Each path below is one point turned by a fixed rotation once a step. After each direction that follows a path, write how fast that rotation turns it, in deg/step (0 if it stays still).
Each turn is a multiple of 5 degrees from 10 to 175, or 0.
Each row of a path follows its step; steps can be skipped.
Rotation 1:
step 0: [ 17  10 -18 -31  -3  -1  10   3  12  18 -20 -17  -4 -32  13 -15  20  10
  15   2  16  -4  -1   7  27  -9  12   0  -1]
step 1: [  8 -26  14   6   6   4  -5  -7  -4  16 -16  13  28  -5   2 -28  16 -15
   9 -16  -4   3  25 -12 -13 -11  10   8  31]
step 2: [  0  -5   6  -2  37   0  22 -23  -1  10  -2  -2 -10   8  -4   4  19 -11
  22  10  37  -3   0  28 -11   1   5  -9 -10]
step 3: [  4 -20 -16 -12  -5  22  -1  10   0  35 -24 -14  10 -13  -6  10  23  -4
   9  11 -17 -13  -7   6  -3 -16 -17  24 -12]
step 4: [-12  -8   2   3 -21   1  10  -2  -8  31  20 -21 -11  21   4 -23  25  -8
  11 -10   9  16  25  -2  -6 -14  14  -8  15]
step 5: [  4  -1 -18  -6   5   1  26 -19  23 -15  -9  21  -9   3  12  -2  33   2
  12 -11  24  -7  -2   0  -4 -19  -9  31   2]
step 6: [-11  -1   3 -12   2   7 -12   9 -15  35  -8  15  22  14  19  31  21 -17
  14   5   1  -3 -13  -7  -9   1  18  10  19]
step 7: [ 10  14   2 -10   5 -13  44  12   2  23   8 -17   4 -13   7   1  22  -5
  -7  18  20  16  23 -14  -2 -11   0  -4 -13]
step 8: [  4  -5   4   6 -15  18  17 -21  -7   7  -4  -5  25 -24  17  -8  17 -15
  -4 -33   5  -3 -24   3  -5 -19 -15  15  15]
step 9: [-16  -2   8  -9  13   4  -4 -17  23  28 -21  -1   5  17  18  -3  25   5
  14  -2  21  12  -8 -12  -2   9   6 -36   3]
step 10: [ 26  -4   5  26  -5  13  17   0  27  21 -12  15   1 -22  -9  20  22 -17
   3  19   3   6  20   2   2  -6 -10  12   1]
[  7   0   3   2  -7   7  -2 -11  -9   4  -4   7   2   2  -4   7  -7  -6
  -2  -3 -11   2   0  -2  -2  -8   0   4   7]  155
[ -3 -10   3  -2   5  -4  12  -4   2 -12   3   2  -2   4   0  -2  -3  -6
   6 -10  -1  -2 -10  -2  -7  -1  -4  -3   4]  110
[ -6 -10 -12  11 -10   4   0   2   6   0   3   3 -11   7  -1   6   3   4
   3   3  -3   1   0   3   3  -4   0  -3   1]  55
[ 7  6 -2  1  2 -4  2 12 -3  5  4 -2 -1 -1 -3 12 -1 -8 10  2 -7 -5  1  2
 -3 -2 -8 -7 -6]  95
[ 4  4 -2  0  3  5  5 -6 -3 -1  4 -1 -4  7  2 -3 -5 -1  6  9  4 15  9 -6
 -6  8 -5 -4  0]  140
[ -4  -3  -3  -3   0  -3  -1  -4   8  -5  -3   0   2 -13   2   4   0   6
   0   5  -7  -1   9  -2 -11  -1 -13   7   4]  155
[ -3   0  -7 -11  -1   2  -3   4  -4   5 -13  -2  -6  -2  -7   6  -1   5
   4  -5   3   7 -11  -2   0   9  -2   0   5]  120
[ -5   7   2  -5 -16   7   6   1  -3  -2  -5 -10   0   1   4 -10  -1   1
  -1  -2  -5  -2  -1   5  -5  -4  -4  -6  -7]  85
Rotation 2:
step 0: [  4  23  18  -7 -17  -1  13  -1 -24  -6  32 -25   0  -1   2  -7 -11   7
   2  -9  10  12   8   0 -16 -33 -16  -9   7]
step 1: [-12   3   2  -2  15  20  -3   7  11  -5  -7 -20 -33  10   3  -2  21  -7
 -24 -16   5   8   3 -29 -26  -1 -11 -18   1]
step 2: [ -3  -2  13  -1  -1 -34   0  -1   4   6   3 -10 -14   1  -1  32  22  20
   6  14 -12   9  13 -10   8  -2 -27 -11  28]
step 3: [-11  15  12   4  19 -13  -7 -32 -21  16   2  10 -31   5 -16 -12  -1  -1
  -5 -25  -8  16  -4  17  -3 -17   1 -14   7]
step 4: [-20   6   0  12  -2  -4   0  -2   4  15 -19  14  -9 -26  -4   1  47 -21
 -10   2   6  10  26  -3   8  12   3  -4 -12]
step 5: [  5  36   8  12  -5  -4  26  -5   3  -6  -2   6  12   2 -11  -8  18  16
  17   8  -8   6  20  21  16 -29  -4  11  14]
step 6: [-20  31   4   0   4  15  25   0 -22   7 -13 -11   9  10 -20  -9  -3 -22
 -24 -16  11 -10  -1  -5  -9  -9 -14  -4 -19]
step 7: [  3   5 -19   4 -11   7  41  22   9  -4  20 -12 -20  -9  -7  18  18   2
 -20  15  -7  -7  18 -20   7   5  -7  -2   6]
step 8: [-15  17  10   5  -5 -14  18  14  -5   6  -8   1 -17  26  10   7 -20  11
 -19  -3 -16  10 -22   3   6 -24  -7   0  33]
step 9: [-26 -11  10   7   0 -19  -7   7 -34  10  17   7 -28 -14   7  -4   3 -10
 -26 -11  11 -11  11 -23   6  -9  -3  -3 -10]
step 10: [-21   0   4   5  -8   6  -1  14  18   5  13  14 -25   4   8   6  32  10
  19  -9 -10  13  22  -2  -3 -18  22  18  19]
[  0  -5  -2   6   4  -2   6  -5   0  -1  -2   4  -2  -4  -4  -6  -6  -3
  -3 -12  16   1   4 -11  -5   5   4  -3  -1]  130
[ 8 -9  0 -6 -4 -5  8  4 -9  3 -1  1  0  6  2  4 11  4  4  8  2 -1 11 -6
  2  6  5  0 -4]  140
[  1   5  -4  -6  -5  -2  -3   3   5   0   3   1  10   2 -14  -8   6  -2
  -1   7   4   0  -3  -7  -7 -10   4  -2  -1]  60
[  2   5   6  -3  -3  10   0  -1  -3 -10  -1  -4   9  -3   6   3  10   3
   2 -11   8  -6   3   2  -3  -4   1   8  -1]  65
[-10   1   0   1  -5  -6   0   9   2  -3   9   3   1   8  -1  -4  -4  -1
  -1  -5  -2 -10  -2  -1   5   8   9  13   0]  20
Rotation 3:
step 0: [-20  23 -12  20 -11  14  -4 -11  -1 -19 -28  16   5   9   8 -22 -19  -8
 -12  -5  -1 -14  -8  -3   0   6  -5   2  11]
step 1: [ -3   6  -7 -12   7  -1  -7  -7  11   1  21  -3 -31  -1 -11   8  11  -4
  -1 -20  -4 -11 -34   4  -2  29  16   2   5]
step 2: [ -2  22  -7 -16  -7  -1  -1  -7 -26   9  -5  -5  21  -4   2  16  -8 -20
  24  17 -19  -4   9   6 -10   6  11   3  21]
step 3: [  4   3   2  -9 -10   6 -18 -29   4   1  -5  20   8  13   0 -25 -30  17
 -11  -6   9  -9 -18   4 -15   3  -8  -8   7]
step 4: [-17  -1  17   3  15  17 -16  -5  13  -8  -1 -21 -10  -4  -6  18  -4 -13
  -9   0  -9  -5 -14 -15   1  21  35  -8   8]
step 5: [  5  16 -13 -14 -20 -12  11   0  -2   1  -4   4  -4   3  -3  11 -35  -9
  18  -5 -29 -27   6  -1   8  -3   1  15   5]
step 6: [ 14  14  -6 -12 -13  12  -1 -32   1 -14   4  -3   4   4  15 -11  -8   3
   3   9  32  -2 -17   1 -17  16  16   2 -13]
step 7: [-21   4  12  -7  14  12 -23 -19  11  12 -15 -10  -5  -9 -11   5   4   1
  -2  15 -23 -19  12  15   9  26   2  -2  -1]
step 8: [ 13  -7  -6 -11  -9 -18   8   3  14 -25   8   9   6   3  -2 -22 -24  -2
  14   2 -29  -8  -1   0  -5   7  23  -3  18]
step 9: [ -5  34  12 -32  -9   3 -14  -6  13  -9  -8  -1  -5   5   0  13  -2   8
   5   5  21  -1  -2 -27 -19   4   3   1 -13]
step 10: [-11  12 -14   5  -9  21 -18 -14  -3 -15   3 -27  -7 -14   6 -12  -4   4
 -17  11 -20 -26   9   9  15   3  -7   7  12]
[  5   9   1  -1  -2 -15   4  11  -1   3   8  -3   4   1  -7   4  -7  -1
   5   2  -3   9  -2   1   1   5   4   7   0]  110
[ 11   4   4 -11  -3   4   3   4  -8  -3  -1  -9  -3  -7   6   4   1   0
  11  -8   4  -3   0   0  -4  -2  -9  -3   2]  100
[-2  7 10  3 10  5 -1  8 -5 -1  0  7 -3  1  5  5 -3 -6  0 13 -3 -7  3  2
 -3 -1 -7  7  0]  145
[ -1   2   1   4  -8   3  -7   7   1  -5   1  -4  -4  -2   6   8 -11   1
  -8  -2  -1   1  -3 -11   8 -11   2  -1  -5]  70
[  2   6   7   2   1   9  -4   2  -2  -5  -2  -6  -3  -2 -13  -3   1   4
 -14  -6   5   4  -1   5  -1   9  -3   5  -4]  120
Rotation 4:
step 0: [  6  22  -6  -9  -1  -1  11 -14  -1  18   6 -39   6  16   2   3 -16  10
 -17  15  11 -11  -7 -26 -12  -8   9 -17 -15]
step 1: [  0 -18  -9  -2 -11 -13   9 -18  11 -12   1 -40  14   2   8 -17  10   8
   2 -17  13  -8  10  -7   4   1  -5 -31 -23]
step 2: [ 19  -3 -16  21  11  10   3  -9   0  -6 -23 -23  -9  13   2 -13   2   9
  11 -28  17 -20  26 -10   7   6  -1  13   2]
step 3: [ 16 -15 -11  21  31   9 -11 -10  -3   3  -1 -18  14  13  -9 -21   3   0
  10  13  29   9 -17  -3  17   0  15  11  10]
step 4: [ 15  -6   3  14  11  -7 -25 -21   6  -4 -26   0  20   9  10  12  -1   8
 -22  10   1  18  -5 -16  20   8  23  -1 -20]
step 5: [ 26   0  -4 -15  12 -14   1 -14   1  24 -19 -16   5  22   7   9  -2 -15
 -17  16   7   0   8 -13 -25  -5  -1   2 -27]
step 6: [ 12 -24  16   9  -7 -31  11   7   8 -11  -2 -35   9  -5   9  -7  -1 -12
 -11   4  26  -9   1   0  -8   6 -16   1 -24]
step 7: [  9  13   8  20  -7   4  10   2  19  -8 -11 -30  -6  12   0 -11 -15  22
 -21   0  17 -30  10  -6  12   4  -2  23   0]
step 8: [  6   7 -22  -2   7   3   4 -29  22   1  21 -20   3  15  -9 -27   4  10
  -8  10  23 -10 -21  -3  17  -4  15   3  -6]
step 9: [  7   5 -15   6   1 -10 -17 -34  14 -12 -15  -9   0   0  20   1  15   3
   3 -23  14   3  -9 -17   6  22  25 -11 -18]
step 10: [ 15   2 -16  13  29   7   5  -9  -6  25 -23 -28   4   7  20   7   3  -1
   7  -4  16   1  -2 -16 -30  13   3  -1  -2]
[ -2  -6 -10  -1 -13   3  -8   2   3   0   0   1   4  11   7   8  -5   0
   6   0  -1  -2  -7  -4  -9   0  -4  -2  -4]  80
[  0   3   4   6   6   5  -3  -3   4  -8  -2   2  -3   0 -12   8   2   6
   2   1  10  -3  -1   6 -10  -6  -1  -6  -9]  0
[  3  -1  -2  -4   2  -7   1   5  -2  -3  -4   0 -11  -2  -2   0   6 -13
   8 -14   5   1  -1  -3  -4   2  -3   7  -6]  95
[ -7  11   0  -1  -4  -2   5  -3   9   2   8   1  -5  -6   8  -3   1   5
  -7  -3   6  -6 -10   1  -7   8  -3   3  -1]  40
[-11   4   3   4  -9  -6   8   4  -4  -1  -3   0   6   2  -9 -10  -3  -2
  -1   3  -2  -5   4 -10  -5  -3  -1   0  -8]  60
[ -5 -12  -6   0   5   0  12   2   6   0   7  -4   7  -3  -4  -1   6  -3
   2   3  -3   8 -10   6   2  -2  -2  -1  -6]  145
[-4  2 -9  5  2  3 -7 -4 -4 -3 -1  5  3  1 -5 -5  4 -5  2  4 -3 -5 -1  8
 -2 15 12  6 -1]  65
[  3   3   2  -9  -3  -1  -1   8  -4  -5   7 -14  -2   1  -6   7  -6  -4
 -10   0  -5  -6   0   9   1   3   0   0  -6]  55
Rotation 5:
step 0: [ 30  -2 -14  18  18  -4  24  -3 -11   2 -14 -17  16  -1   1  -6   3   5
  42 -26   2   8   6 -21 -10  15  -8  -1   8]
step 1: [ 20  23  -5  23 -18 -15  15 -15   7   5 -19  -4 -13  13  -6   2   4  19
  -8 -29   9  15 -30 -13  -5 -21 -13   3 -10]
step 2: [ -2  13  -7  -6  -6 -18 -15 -10   6 -29 -11 -11  -3  31  -1  -3 -19  20
   6 -26 -28   2  -3 -26   5  28   2   9   2]
step 3: [-13  20 -16 -15  -5  -6  -8  -3   8   3  20 -49   0  -1  -8  13  -4  11
  10 -15  -8  15  -5 -20 -19 -27   8  -5   9]
step 4: [-24  -9 -22 -10   7 -13   5   6   1  -5  17  14   4   2  33   2   9  25
   9 -29   1 -13  -4 -34 -17  -7 -19  -6  -1]
step 5: [ 21   6 -21  -7  11   5   0 -38  22  15  -3   3  -4 -13  14  24  -3  14
   3  -7 -11  -6  10 -17 -35   2  10   6 -22]
step 6: [ -3  -4 -12  -7 -15  27   8  -7   2   2  -9  -8 -26   2  11  39  -9 -11
  -8 -28  -9 -15 -22 -16   1  16 -22 -13   2]
step 7: [ -1  29 -22  -6  12   0  -3 -25  -2  24  31   4  12  16   9  13 -30  -7
   9  -3  -2  -8 -26  -7  12  17   4  -4   6]
step 8: [ -7  -3  -1  -7  16 -14  25  -6  26  18  11 -17   3  -8  18   3 -11  -5
   1 -18 -11  32  -5   5  -1  18 -22 -35   7]
step 9: [-11   2 -11  -8   1   0  41 -11  12  25  -5   2 -12  17   3   6 -19  43
  13  19   9   6  -2  -7   8   2 -17   6  -3]
step 10: [ 26  -6 -19   1  17 -13  -8   9   7   6   0 -13 -28  -8   3   1 -34  18
   3   0 -36  -6  -5   9   6   0 -31   4 -15]
[ -3   0   0  -2   0  15   1  -3  -1   4  -4 -13   0   1  -7  -5   1   0
  -4   0   7   3  11  -6  -5   7  -7   0   4]  125
[  3  -6   2   1 -10  -4   3  -5  -4  -3 -11   5  -6   4  -2   5 -13   4
  -8   3   0   1   4   3 -10   1  -1   0  -5]  90
[ -6  -3  -2  -6   3  -8  -2   1  -8  -2   7  -4  11   6  -3   0  -8 -12
   0   2   2   1  -1   1  -8  -4  -1  -7   9]  85
[-12   2   0  -4  -7   2  -6  -4   3   4  -1   2   0 -10  13   4  -2 -10
  -2  -3   3  -6   4  -8  -3   0   7   3  -3]  35
[ -6  -3   9  -1  -7   3   3   8   4   5  -6  -1  -4   3   0   7   9  -2
  -5  -2   1   5 -11  -1  -3 -11  -6  -7   3]  145
Rotation 6:
step 0: [ 11  15  -7  -3   0  -2  -3 -18 -37 -10  39  -2  -4  -2  -9  -7  -4   7
  19  12   6  -7  -1  -9  -4 -15   7  -1 -11]
step 1: [ -3   9   8  21   4  11   3  18  12  -2  -8  -5  29 -21   0 -16  23  -4
  -6   9   7  10 -20  23  15   6  -1   8   2]
step 2: [ 23 -11 -18 -31  16  16   1 -12  12   4  -4   3 -27 -10  -8   3   4   7
   7  -4  18   6  -4 -10 -15 -13 -14  10  -1]
step 3: [-25  18  -4   4 -10   8   2 -14  13  22   3  -6  14  -2 -24  -4  -7   1
  -7  -8   6 -28  12  14   9   1  26  -8  -7]
step 4: [  4   0   2  -7 -10  -7  29   1   3 -19  10  -3   0  -5 -15  -3   2  20
  34   7 -19  20  -1   2  -1   2 -27  -9  -2]
step 5: [-13  12   9  20  17  -5  -6  -2  -1  -1  -9  19 -12 -17 -10  16  12 -18
  -5   6  17  17   8  16 -13 -15  22   4  13]
step 6: [ 10  11  -4 -23   4  30  26   7  -6   4  11   1 -14   3   6 -19 -15 -18
   7   2   3   0  -1  -6   5  32   2   2  -7]
step 7: [-12  18 -11  17 -19   8 -11  -7 -12   4 -13  -1   5  -4 -21 -11  17  -1
   1  -7 -11   3   5 -22  18 -32  -5  13   9]
step 8: [ -5   7  -2 -31   8  -1  -7   9  -1  11  -1  19  18  -1   0   5  -4  10
  14  41   9   7 -13  18  -4   1 -11  -9 -10]
step 9: [ 13  12 -20  23   7  -4   2  -6  20 -26  14  -4  -6 -11  -7  -9  -8 -11
  -5  -3  20  -6  16   4   2 -13   3  22 -21]
step 10: [-11 -17  -6  -4   8  26  10 -17  13  14   9   2   6   2 -23  -5  12   0
  -6   9 -22  10 -31   2  -5  19   4   2  12]
[  2   1  12  -2   2   0   8   0 -11  -8   4  -4  -5   1   3  -2   5  -5
  -1   1  -4   2  -6   1  -1   0  12   6   8]  65
[ -8   3   4   4  -1  -4   7   5  -2   4  -5   3 -10  -3  -3   2  -3   3
   6  -7  -1   6  12  -2  -6   9   2  -8   6]  45
[ 11   0   2   5  -3 -11  -4   2  -6   3  -3  -8  -3  -8  -4   4   2  -3
   0  12  -2   4   3  11   1   5  -4   1  -5]  95
[  0  -6   3   5   2  -6   6  -4  -5   6  -1  11   6 -13  -2   4  -3  -1
   1  -5  -2  -7   0  -8  -1  -3   2  11  -5]  160
Rotation 7:
step 0: [ -4  11 -24  26 -27  15 -21  -3   1 -21  -3 -13   7 -18  10  14 -10   6
 -16 -28  -5 -13  13  -7  32  -3  11   2   6]
step 1: [ 29 -23  -8 -12 -12   5  10 -24  -4 -12   8   1 -32  -4  -5  -3  14  -7
 -12  26  30  13  -3  10  -6  21   0 -12 -18]
step 2: [-25  10  -2  26  -2  11 -11  -6  11   2 -12 -17   5 -18   0   1  19  12
 -11 -33  -1 -28   7  -5  -3  15 -26 -27   5]
step 3: [ 18  -9 -14 -28 -22  18 -16  -8 -16  -9 -23  -6 -21 -17  24  12  -3   0
   2  21  -3   8 -19 -14 -16  10   4  15 -23]
step 4: [-38  -3  -5  22  -2  11  20   4  34   0   6  18   1  -9  -6   0   3 -18
   7 -11  27  -8  -2  -9  -7  16 -29  -9 -17]
step 5: [  6   4  14 -16 -12  35 -13  11 -11 -10 -30  -5  15   1  27  -1   4  -9
 -25  19 -21  15  -9 -12 -20 -11  -7 -18  10]
step 6: [-19  -4 -29  -3   2  20  -8  17  23   4  25   9  -6  -4   7   8 -10 -27
  -9 -22  29   6  12 -10   5   5  13  24 -16]
step 7: [ 19 -10  11   9  23   6   2   4   7 -12 -11   6  10  26  18 -12  31 -22
 -23  26  -1   1 -14   4 -12  21  -8 -21  14]
step 8: [-16 -14 -14   4   4  13 -17   0  -7  13   3 -28   5  -5   6  22  -5 -20
 -10 -46  -5 -12   7  -9 -21 -11  19  19  12]
step 9: [ 22  -7   2   9  22  -2   3 -11  24 -29 -10  14 -14  17  17  25   9  -3
   2  24  12  10 -26  17  -2  14   2  25  -5]
step 10: [-27 -25  20  17  -8   4  13 -14  10   0  -6  -4  -3  -9 -13   4   5 -35
  -5 -30 -19 -18  -3   3  -3 -17   4 -17  24]
[  3  -9   6   7  -2   0   4  11   6   3   4   4   2  -7  -2  -4   8   5
  -2  -1 -10   2  -2   8  -3   6  -7  -4   6]  135
[ -7  -4   0   4  -1  -2   9  -6  -9   3   3  -7   5   8   0   0   0  -4
   3   2   4   5   1   3  -7  -1  -5 -16   2]  125
[  4   0  -8   0   8  -6  -4  -1  -8   9   0  -7  -5   3   4  -3   8   1
   4  -4  -1 -12  -3  -1  -6  12  -4   4   0]  65
[-5 -2  9 -2  5  8 -4 -1  2 -6  6 -3 -1  5 -6 -7  0  5  5  2 14  0 -4  6
  2  5 -8  8  2]  140
[11 -7 -1  9  0 -5 -5 -5  2 -6  3 -5 10  4 -7  3  3  3 -8 -2  6  0  5 -3
 -3  3 11  2  4]  45
